In the data rows, 50 means zero.
Here is a table of points, one per row:
[52 42 39 61 36 44 43 50 41 35 47 29 41 61 51 55 66 57 32 31 37 63 39 60 69 43 30 50 55 48 43 44 35 52 70 65 41 48 50
 51 59 55 48 61 60 62 56 38 46 48 36 48]
[65 64 53 45 72 44 57 55 36 62 55 66 50 41 53 39 32 42 44 50 52 51 60 59 53 46 38 68 58 55 71 69 40 53 67 57 59 48 31
 44 33 47 63 50 46 38 58 38 32 50 56 44]
[46 57 28 41 43 73 51 46 61 65 64 39 53 38 70 49 39 46 60 47 47 44 30 54 51 61 39 59 45 61 65 42 51 41 40 59 56 63 45
 44 39 58 45 29 35 36 39 54 45 59 50 68]
[45 44 40 54 60 41 54 61 45 52 57 44 59 34 42 33 70 55 63 39 49 59 56 59 54 43 53 56 49 44 44 34 66 53 28 53 44 41 36
 37 34 41 56 45 54 50 40 55 68 39 64 38]
[48 61 39 62 68 52 59 45 55 31 38 53 47 50 42 70 40 59 50 57 63 43 46 51 52 41 56 63 45 34 45 44 22 58 30 44 61 55 51
 40 45 53 37 40 53 46 35 57 37 65 51 67]
[54 44 62 46 40 55 49 44 47 31 50 43 52 64 43 58 38 45 57 44 38 42 40 37 35 42 38 40 56 67 50 31 35 48 43 40 59 52 41
 38 46 29 73 37 58 42 61 36 59 54 53 47]
[39 64 44 52 60 33 59 38 63 53 38 41 39 41 36 34 35 39 26 52 57 42 66 48 61 61 44 42 42 42 43 42 63 63 48 27 75 40 58
 36 43 45 40 41 53 44 49 54 45 58 51 65]
[49 39 40 61 60 43 56 61 48 63 62 54 55 41 36 46 45 69 58 40 52 62 56 57 46 51 48 47 46 42 41 52 60 39 56 48 64 42 41
 67 57 48 69 40 62 46 34 57 68 41 60 47]
[58 32 46 53 62 42 73 48 69 56 33 56 37 60 32 36 46 44 70 61 52 47 38 65 61 56 59 49 45 57 35 52 58 40 60 35 42 50 61
 51 36 45 43 57 35 67 42 58 43 64 35 49]
[74 44 49 51 52 53 51 62 46 51 56 42 24 70 69 55 47 68 48 47 47 28 62 48 53 62 66 58 27 35 40 44 61 32 40 68 39 36 43
 48 50 50 61 40 44 66 53 57 50 52 60 53]
[47 48 38 63 42 46 51 38 51 63 41 60 41 35 32 40 68 39 49 54 58 33 60 49 47 52 64 46 46 41 56 36 46 55 61 40 45 42 58
 69 37 61 43 41 64 42 42 63 39 64 42 48]
[47 43 58 61 42 67 51 45 41 56 43 41 66 70 46 41 44 59 53 39 42 45 63 59 58 57 70 49 64 67 66 45 38 59 62 36 39 64 53
 55 63 51 34 49 60 53 57 53 58 32 64 49]
[47 34 54 54 44 38 48 48 48 61 37 55 63 30 70 53 58 50 49 50 48 61 50 37 61 54 54 41 58 34 39 47 56 46 63 36 39 58 28
 57 49 46 60 53 66 47 49 35 40 42 64 44]
[36 64 58 61 51 55 48 56 65 41 41 35 62 59 38 65 30 38 40 49 44 43 35 38 44 40 64 47 57 43 54 66 72 71 50 53 47 60 47
 68 52 50 43 45 50 50 60 52 62 47 49 34]
[42 62 56 47 46 40 54 37 66 64 57 51 48 35 61 51 36 53 56 37 56 42 55 47 43 62 40 50 56 63 63 34 49 38 37 82 49 72 53
 40 45 56 51 50 41 53 41 60 47 62 50 63]
[50 53 59 49 45 64 44 70 54 41 34 48 52 46 56 29 53 41 43 77 53 34 59 58 35 51 60 58 57 55 51 57 35 57 46 59 67 59 61
 50 59 59 59 66 45 54 55 34 67 57 43 50]
[57 53 48 37 44 51 52 43 32 62 46 62 48 69 56 42 63 36 52 50 51 57 46 53 69 34 37 50 51 32 31 57 42 66 47 70 50 74 50
 59 57 51 62 30 57 42 51 56 48 39 62 47]
[43 63 46 26 46 61 38 55 39 37 34 46 48 46 53 49 47 64 55 41 47 37 44 49 33 55 33 36 63 58 48 49 69 48 55 37 62 58 43
 59 66 20 37 60 41 52 31 66 44 54 34 52]
[39 52 49 53 32 44 37 65 38 52 56 64 52 65 44 31 37 49 51 51 40 54 63 40 30 34 51 48 41 27 68 64 58 21 38 47 44 49 48
 47 63 29 35 49 49 43 49 50 55 66 34 45]
[60 65 48 66 35 45 59 62 60 41 68 40 43 41 61 37 52 56 48 59 74 40 34 52 44 57 55 43 45 41 64 50 51 57 61 38 51 52 47
 40 63 71 68 67 23 65 66 42 34 42 51 43]
[49 44 64 39 56 45 38 45 37 69 45 40 73 44 60 58 62 51 56 37 46 52 36 57 58 40 39 54 50 61 34 51 34 31 42 45 35 43 55
 66 49 61 47 58 50 40 69 52 51 41 29 52]
[65 51 46 57 44 39 42 47 49 43 40 63 74 56 41 46 48 53 62 62 54 39 54 54 57 63 46 65 53 40 49 40 53 52 65 59 45 36 66
 43 38 55 38 38 49 45 33 52 41 43 48 58]
[56 41 38 51 44 56 65 54 48 50 55 52 35 49 42 43 65 65 32 46 60 51 66 39 39 61 56 42 26 62 36 69 57 37 37 55 48 42 42
 39 47 54 56 33 41 74 51 38 44 41 35 45]
[57 52 66 74 71 61 52 52 62 44 58 29 57 59 56 60 57 35 44 56 59 66 40 55 56 41 61 22 55 46 67 58 63 45 49 58 58 49 60
 50 56 55 36 40 64 72 57 48 46 40 37 45]
[48 46 60 46 41 62 45 43 47 67 56 54 39 60 43 63 56 62 34 46 34 42 35 45 29 41 38 48 60 40 47 33 41 57 42 42 66 56 48
 34 42 35 39 67 57 52 62 36 59 49 57 46]
[56 36 24 62 73 63 24 53 48 42 50 52 48 58 67 58 33 47 35 58 49 46 42 41 52 36 48 23 61 54 35 59 61 49 51 52 26 49 50
 35 58 57 52 63 44 52 45 54 52 53 48 45]
[38 41 33 47 67 43 50 48 48 57 62 57 44 36 45 39 40 55 69 43 51 62 56 49 41 52 50 66 41 41 40 48 47 54 53 48 45 39 47
 65 61 44 54 37 64 61 62 31 64 41 58 49]
[41 60 57 35 47 60 54 54 54 57 56 71 58 43 35 43 60 22 26 60 65 60 42 60 60 55 63 61 52 55 48 29 52 56 59 49 40 31 45
 60 62 46 53 41 42 56 40 65 42 61 62 58]
[42 58 61 51 46 54 41 51 43 57 38 46 51 46 54 51 66 62 46 62 44 58 36 37 47 75 56 42 42 57 62 70 35 64 52 41 46 52 61
 38 62 43 53 47 47 53 59 64 64 66 66 46]
[42 38 46 41 62 48 64 21 44 29 48 56 42 63 61 58 59 49 54 38 38 66 49 40 40 40 50 63 46 47 56 42 67 38 48 41 74 55 69
 42 38 65 56 63 43 42 54 61 56 37 43 67]
[55 62 57 44 40 57 40 68 63 33 38 61 48 40 50 50 62 63 43 48 48 49 37 37 58 45 59 47 44 64 63 62 40 52 46 38 50 56 68
 65 56 46 48 46 51 54 55 36 58 43 67 47]
[50 50 57 29 42 53 31 65 40 52 55 52 58 61 48 66 59 65 42 62 43 69 59 39 52 54 68 51 43 64 49 42 58 68 42 52 47 64 45
 51 40 57 61 48 48 48 59 38 57 74 30 37]
[77 37 57 45 31 37 55 39 48 36 63 49 33 32 59 55 36 46 53 39 53 51 50 77 48 52 56 48 64 49 39 66 49 51 57 44 48 36 31
 35 66 62 41 56 50 48 44 40 58 55 37 40]
[57 49 36 55 43 42 54 55 57 47 43 63 70 50 45 77 53 41 64 58 54 38 66 64 60 64 47 60 55 39 50 44 54 57 59 53 39 39 65
 44 43 38 44 42 49 41 67 59 41 45 46 66]
[39 33 66 54 56 52 49 48 62 52 45 49 40 59 46 62 51 33 64 60 48 61 67 27 61 40 32 55 36 54 66 50 59 48 40 69 61 32 47
 52 59 73 34 65 39 31 50 60 53 36 44 46]
[59 58 53 42 62 40 53 40 58 57 67 57 52 58 54 53 61 45 47 50 46 61 67 42 53 55 34 54 58 37 57 54 33 67 43 41 33 51 39
 67 36 42 61 58 49 53 26 38 52 36 55 47]
[27 47 53 35 63 38 53 44 62 51 67 53 57 49 49 43 68 43 61 40 60 32 48 55 49 58 56 42 41 64 45 70 48 38 66 69 48 52 42
 62 38 50 46 69 38 36 42 42 39 65 69 57]
[64 63 56 59 38 44 64 52 29 40 43 34 49 46 50 53 38 50 50 70 50 57 57 69 38 35 47 58 67 67 55 59 45 42 57 49 50 60 64
 66 54 43 38 62 57 44 59 55 60 52 71 48]
[31 59 66 41 44 65 42 42 45 51 65 43 44 46 55 55 32 54 66 39 42 61 43 46 53 41 49 50 51 61 32 44 49 48 41 52 55 43 60
 37 49 58 68 64 72 50 46 67 26 36 40 53]
These points spread out most along one direction. Take the direction at right angles to it along which they spread out most. Go by this last direction. For each point below, how far along it does it lie, from 0 to 99? The average is 50, and the first point in the table lies past the average. One standard deviation of the points above along it is 16.
[45 44 40 54 60 41 54 61 45 52 57 44 59 34 42 33 70 55 63 39 49 59 56 59 54 43 53 56 49 44 44 34 66 53 28 53 44 41 36
 37 34 41 56 45 54 50 40 55 68 39 64 38] --> 75
[50 53 59 49 45 64 44 70 54 41 34 48 52 46 56 29 53 41 43 77 53 34 59 58 35 51 60 58 57 55 51 57 35 57 46 59 67 59 61
 50 59 59 59 66 45 54 55 34 67 57 43 50] --> 22
[42 62 56 47 46 40 54 37 66 64 57 51 48 35 61 51 36 53 56 37 56 42 55 47 43 62 40 50 56 63 63 34 49 38 37 82 49 72 53
 40 45 56 51 50 41 53 41 60 47 62 50 63] --> 49
[55 62 57 44 40 57 40 68 63 33 38 61 48 40 50 50 62 63 43 48 48 49 37 37 58 45 59 47 44 64 63 62 40 52 46 38 50 56 68
 65 56 46 48 46 51 54 55 36 58 43 67 47] --> 33
[36 64 58 61 51 55 48 56 65 41 41 35 62 59 38 65 30 38 40 49 44 43 35 38 44 40 64 47 57 43 54 66 72 71 50 53 47 60 47
 68 52 50 43 45 50 50 60 52 62 47 49 34] --> 29
[46 57 28 41 43 73 51 46 61 65 64 39 53 38 70 49 39 46 60 47 47 44 30 54 51 61 39 59 45 61 65 42 51 41 40 59 56 63 45
 44 39 58 45 29 35 36 39 54 45 59 50 68] --> 47
[47 34 54 54 44 38 48 48 48 61 37 55 63 30 70 53 58 50 49 50 48 61 50 37 61 54 54 41 58 34 39 47 56 46 63 36 39 58 28
 57 49 46 60 53 66 47 49 35 40 42 64 44] --> 71
[48 46 60 46 41 62 45 43 47 67 56 54 39 60 43 63 56 62 34 46 34 42 35 45 29 41 38 48 60 40 47 33 41 57 42 42 66 56 48
 34 42 35 39 67 57 52 62 36 59 49 57 46] --> 58
[42 38 46 41 62 48 64 21 44 29 48 56 42 63 61 58 59 49 54 38 38 66 49 40 40 40 50 63 46 47 56 42 67 38 48 41 74 55 69
 42 38 65 56 63 43 42 54 61 56 37 43 67] --> 65
[39 52 49 53 32 44 37 65 38 52 56 64 52 65 44 31 37 49 51 51 40 54 63 40 30 34 51 48 41 27 68 64 58 21 38 47 44 49 48
 47 63 29 35 49 49 43 49 50 55 66 34 45] --> 50
[56 41 38 51 44 56 65 54 48 50 55 52 35 49 42 43 65 65 32 46 60 51 66 39 39 61 56 42 26 62 36 69 57 37 37 55 48 42 42
 39 47 54 56 33 41 74 51 38 44 41 35 45] --> 57
